Rows are one point carried round by a steady rotation, each followed by how many ticks it has turned.
The counts run from 0 to 717.
[  8.3 -24.8 -16.9  -1.7  36.4 -34.6  -9.8  15.1  25.5 -15.8 -12.7  22.8
 -14.3   7.1  14.8  -2.3  -8.6   4.8  14.3 -40.1 -22.2 -43.3  29.5  43.9
 -33.1   0.3 -19.4   4.4 -13.5  -8.8  32.7 -16.0 -35.0 -35.1  -3.8  21.4
 -19.5  11.3  11.4 -22.5 -17.0   4.2]
494
[-11.8   3.7   7.4  14.8 -43.1  43.5   3.4   7.4 -11.0 -58.9 -19.5   8.4
 -13.0  -0.4  20.4  23.9 -30.6   5.8 -24.3  29.1  18.4  15.3 -23.2  15.3
  31.3 -23.9 -32.8  -9.2  -4.3  17.4  16.4 -22.9 -14.4   7.2  -2.5 -15.1
  35.8   4.0  18.4   6.2  -8.0  39.1]
296
[ 13.4 -19.6   0.8   7.7 -32.2 -23.9  -7.6  28.2 -10.8  -1.2  24.0 -36.5
  21.3 -31.7  34.8  19.1   1.1  50.1 -28.5  22.3   2.4 -17.9 -29.4  -6.4
   4.8 -11.8 -13.2  -5.7  35.7 -21.9  -6.3   2.9  32.2 -13.5  18.7  -0.7
  10.6   0.8 -15.7 -35.2 -31.1  27.7]
672
[ -2.6   9.5 -29.8 -11.4 -37.6  -8.9 -13.3   9.8   9.5 -49.8   2.9  11.2
 -23.9 -16.5  11.7  18.8 -13.0  15.2 -42.9  43.5   0.9 -25.2 -32.1   0.8
   8.3 -23.5 -21.1 -14.2   5.1 -10.7  -5.9  14.7  32.0  -6.3  19.9 -17.3
  48.1  12.3 -11.7  -2.4 -33.5  32.6]
253
[  1.3  -5.3 -39.4   4.3  -9.2  10.3 -15.2  -7.2 -19.1 -29.1  12.0 -16.5
  24.5 -15.4   1.9  47.4 -31.9  20.3  17.4  -4.7   1.9 -37.7 -12.1  16.8
  18.2 -15.0 -23.3 -13.3   8.3   3.5   2.6 -29.0 -22.1 -51.0   0.8 -18.1
  18.5  27.7  -4.5 -10.2   3.7  37.4]
383
[-27.1   4.7  34.8   8.1  -1.5 -11.5  21.7  28.2  -2.7 -13.5 -49.4 -18.4
  29.1  -6.5  27.4   2.7 -16.9  10.2  -7.6 -13.2  11.9   2.3  15.7  15.4
  27.1 -28.6  -1.8  -7.6 -21.1  13.0  49.5   3.6 -19.1  -2.1  21.8 -11.3
  40.8  -6.5  15.5 -34.2 -28.7  34.3]
28
[ 20.9 -45.6 -39.6   0.3   9.8 -12.6  20.1  16.6  18.3  16.9  17.4  14.3
 -19.2  24.7  -4.6  -8.0   9.1  34.1  15.0 -13.1  -2.3 -21.8   9.8  28.8
 -18.3  16.1   2.7   1.9  12.9 -34.1   0.6 -14.5 -22.8 -61.9 -11.3   5.2
 -61.3  15.5  -7.4 -32.3  -2.5 -18.5]
517
[-10.5 -15.1  23.4   4.3 -10.5 -22.1   1.5  27.1  -7.3 -39.0 -15.0 -59.0
  10.1 -14.3  17.7   9.1   1.4  31.4 -14.3 -19.4  19.0 -11.4  -5.0  11.6
   7.4 -26.8  -3.8  -2.3 -34.4  -5.3  37.3   3.5 -13.5  -7.3  30.2  -1.0
  38.6   2.9  10.1 -34.9 -10.7  40.2]
487
[-42.7   1.9  14.0  -3.6  12.2  -4.2  15.3  -3.0  13.3 -34.8 -48.9   4.0
  15.7  -9.9  -2.6  -5.6  -1.6 -26.9 -10.5 -12.9  18.8  -3.9  28.4  36.0
  10.6 -17.5 -44.7 -29.3 -17.7  -8.8  31.1 -12.0 -26.2 -19.3  22.3 -17.8
  16.4  29.6  -5.9  -3.1 -18.3  31.0]
618
[-26.3  -8.6  18.0  -9.3  23.7  16.4  25.2   8.3   9.4  23.7   1.5  22.9
  -0.9  -9.5  40.7  -0.7 -18.4  24.6  16.6   2.6 -29.2  13.7  35.5  53.9
  14.5  -3.3  -1.2  -4.2  28.9   3.0  21.5 -18.4 -49.9 -27.8 -12.2  -7.9
 -20.9  20.1  26.5 -26.0 -22.8  13.6]
12
[ 19.2 -25.5   6.0  17.5 -17.8  -4.5 -21.3  16.8  -6.2 -64.9  20.2   0.9
 -42.1  -6.4  30.7   6.9   1.0  38.1  -7.3 -13.8  -1.0  -1.3  -9.9  30.7
 -14.6 -15.7 -33.9  11.8  -4.1  11.4  15.9 -37.4 -38.4 -17.1 -17.0  30.0
  -8.5 -10.4  25.8   1.1   6.3  12.7]
335
[ -4.4 -39.4  -2.4  11.4 -18.6  18.7  15.0   9.6  10.0 -32.8 -11.2   9.5
 -44.5  19.6 -14.7 -17.8  29.2  -0.7 -18.3  32.8  32.2  12.4  -8.1  15.7
  -7.4   2.9 -45.5 -19.2  -9.0 -40.5  14.4 -10.6  -7.4 -14.8   3.7  31.9
 -40.4   4.1 -15.9   9.5   5.5 -17.0]
479
[-30.3 -33.7 -10.5   6.3   8.3   9.3  19.6  -0.2  -2.9 -15.0 -11.4 -13.4
  -2.7   8.5 -10.8  -8.0  25.3  -7.4  -3.8   2.9  31.5  11.1  27.8  45.1
  11.1   0.5 -45.7 -25.5   0.7 -21.0   9.8 -41.8 -31.2 -40.6   3.3   5.9
 -44.9  36.4  -6.0  -5.0  17.4  12.1]
202
[ 18.9   7.3 -21.4  32.6 -35.7  25.0  -5.3  30.4  -9.8  19.9   7.1  48.5
  24.2  -4.8  -8.5  47.4 -42.3   7.3  12.1   8.0  -1.2 -24.0 -37.4 -12.2
  17.9 -17.4 -11.1 -12.6  36.5  -7.5   5.5 -22.8 -20.2 -29.3   8.5  10.5
   3.6  -0.1 -34.6   1.7  -5.9   2.6]
130
[ 23.2 -14.6  25.1  25.2 -31.1  15.0  19.5  55.2   5.9  12.1   5.2  19.8
 -27.1  11.6  31.9  -0.2  -8.9  58.8 -13.4  27.2  -2.5  10.9 -36.2  -7.9
   3.2  -7.6  12.7  -2.2  29.5 -24.1  15.1  14.0   4.1   0.5  -3.7  17.9
  -4.8 -22.3 -11.5 -26.6 -27.0 -22.3]
146
[  9.9  -8.4 -66.8  -6.6  -0.2   6.9  27.2  -3.8  18.1   3.0 -21.2  57.9
 -35.3  37.5  -1.0   2.4  -3.4 -12.9 -23.5  34.8  20.7 -12.3  -5.1  12.8
   0.5   5.5 -21.6 -34.5  11.5 -24.5  -1.6  10.9  28.9 -32.5 -20.1 -25.6
 -28.6   7.4 -10.9  -3.8 -16.9 -12.9]
686
[ 10.1   0.0  34.3   5.7 -32.7   5.4  -5.5  30.5 -19.8   4.0  21.9   2.8
  14.5 -38.4  50.6  22.1 -25.2  42.6 -19.9  20.3 -14.3  15.2 -15.7   2.4
   5.7 -21.2 -11.9   3.1  48.3   6.1  12.9 -18.8 -21.3   0.8   8.5  17.0
  18.3  -7.9  -3.6 -22.8 -30.4  19.0]
148
[ -8.4 -33.1 -21.4  -6.9  16.1 -13.3  34.2  16.5  10.3  39.2  -4.7 -32.2
  14.4  -8.3  19.2 -11.2  25.7  37.4 -24.4  23.4  11.3   0.0  12.5  17.7
   6.8   8.4  -3.4 -24.9  34.9 -49.4  -0.7  14.0  21.0 -40.1  12.0 -20.2
 -26.1  16.2 -11.6 -53.2 -21.5   7.5]
98
[-21.9  13.0 -17.9 -15.6   5.7  -4.8  25.9   6.6  14.3 -13.5 -32.6   6.8
  12.5   7.8  20.4  12.4 -37.5   8.2 -21.4  11.4   7.1 -28.4  -1.9  15.5
  26.0 -15.5   8.9 -20.6 -14.1   4.1  20.8  14.8  14.4 -20.9   1.8 -53.6
  58.4   9.3  15.0 -25.4 -33.8  41.7]
553
[-26.6  -4.0  11.6 -10.4  13.0  -6.4  41.1  22.9  14.6  46.8 -11.2  -1.8
  33.3  -5.6  36.4   5.0 -10.3  25.9  -9.0  20.9  -7.5   2.7  18.6  22.8
  12.8  -4.0  16.0 -13.7  34.5 -18.8   6.6  19.6  -3.9 -26.1  13.5 -23.8
  -9.9  22.0 -12.6 -45.3 -35.3  19.3]
557
[-39.7  20.1  12.8 -19.5  -0.3  21.0  41.3  12.6  27.3 -24.7 -25.7  19.4
   3.1   1.9  11.0   1.8 -24.5   9.2   2.1  28.2  -5.7  -3.3   3.3  33.5
  23.1 -18.6  -1.1 -12.8 -12.5  -4.0  33.8  17.0 -10.5 -14.8  16.2 -35.3
  44.3  20.7  12.4 -14.6 -38.2  39.0]
575
[ 27.3  -4.8  16.8  18.6 -34.2  12.2 -10.5  26.5  13.2 -22.1  21.5  64.8
 -39.9  -7.3  32.9   9.2 -13.6  24.6  -7.7  12.0 -21.3  11.3 -22.7  16.5
 -22.7 -10.1 -16.6  19.2  16.1   7.0  12.2 -21.6 -32.5   7.2  -6.2  42.5
  -0.7 -11.6   5.0  14.0 -17.7  -5.7]
587
[ -6.9 -13.8 -50.9 -14.7  17.0  -4.8  30.0  -8.3  21.2  -1.5 -35.1  28.7
 -31.0  40.4  -1.4 -13.3   1.6  -2.9 -20.7  23.8  28.6 -23.3  -0.5  12.9
  -1.6   4.5  -7.9 -30.0  -2.1 -36.4   5.9  30.6  43.0 -27.2 -11.2 -33.3
  -8.0   9.9   1.6 -18.9 -23.0  -5.6]
391
[ 19.0   0.3 -14.8  20.7 -46.3  23.1  -8.6  23.7   4.8 -21.6  -6.4  73.1
 -30.7  15.0  10.3  15.7 -21.3  -9.8 -18.3  27.9  12.1   0.2 -27.2  -5.2
   1.4  -7.9 -34.3 -11.2  25.6  -4.9  10.5 -25.8 -11.6   0.6 -11.6  27.6
 -13.1 -11.3 -17.2  30.2  -6.2 -17.4]
293
[  0.1 -35.2 -27.1  -3.7  17.3 -13.0  37.2  16.8  12.1  35.9 -19.2 -19.6
  -4.8  31.6  -0.9 -12.0  22.3  29.2 -12.2  14.8  19.7 -17.9  -1.7  15.0
  -2.7  11.9  13.1 -14.5  13.3 -45.9   8.8  33.5  28.3 -43.1   8.8 -21.5
 -24.8   7.4  -5.3 -44.3 -23.7  -9.6]
97
[-27.1 -29.9  39.2   6.8   9.0  -5.2  46.0  36.4  11.6  22.4 -29.2 -15.5
   8.8  12.5   2.2 -27.6  26.3  23.0  -7.3  -4.0  14.0  18.0  23.4  25.3
   7.5  -9.1   7.5  -0.4  -1.4 -34.4  36.2   8.4 -26.2 -24.7  14.6  15.4
 -26.8  11.6  -6.0 -40.6 -20.1  -6.8]
327
[  8.9 -15.7 -55.8  -5.9  12.4 -14.3   4.1   7.5  19.2  25.9   7.6  42.4
  -3.2  17.8  -5.9   4.2  -7.0   6.2   5.3   0.2 -10.6 -28.7   6.5  33.4
 -20.2  12.7 -15.0 -12.1  29.0 -26.8   4.2 -10.4  -8.5 -53.9  -2.1   4.4
 -54.0  17.1 -18.4  -9.9 -18.2 -19.7]
244
[-18.7  -6.0 -27.7 -10.7   7.5  24.7  19.4 -16.7  -5.8   9.4  -9.2  38.9
   7.6   4.3  29.5  13.0 -30.9 -21.1  -4.4  18.0   0.9   7.1  33.2  31.6
  19.2  -5.2 -28.7 -28.0  38.5  18.9  11.9 -35.0 -14.0 -24.3 -12.3 -23.4
 -25.9  22.7  10.1  -8.4 -12.2  23.2]
705
[ 37.4 -10.1 -30.5  11.4 -12.7  -1.7 -19.1  34.3  -3.6 -15.1  26.3  17.4
 -20.8   2.9  34.4  26.4 -41.6  57.5   2.2  -4.3 -13.5 -33.6 -35.7  -3.6
  -6.6 -19.0  11.6   4.2   6.4  14.8   4.4  -1.3   3.6 -29.6 -23.7 -12.9
  32.4  -7.9  15.1 -27.7 -14.2  14.6]
401
[-10.9 -26.9 -44.2 -26.6   9.9 -25.6  -3.0 -25.8  10.8 -27.5   8.5   4.5
 -19.0 -20.1   6.3   5.5  20.3 -13.2 -33.0  16.4   5.0  -0.8  27.8  43.7
 -10.3   6.6 -62.5 -16.1  17.5 -20.0 -11.0 -31.1  12.0 -33.5  13.6   1.9
 -31.5  35.5  -7.4  -2.0  -5.1  17.9]
225
[-42.7 -11.6 -10.7 -14.1   4.1  -6.9  25.0  -8.1  13.5 -21.5 -18.7 -30.6
  34.8  -8.7 -34.8  14.7  15.5  -6.7  -2.6   8.2  25.4 -17.7  11.7  30.0
  22.1  -5.2 -28.8 -28.1  -7.9 -29.2  11.7  -5.8   9.0 -51.3  24.1  -9.5
  -0.6  54.4 -29.7  -4.2  -7.6  31.1]
366
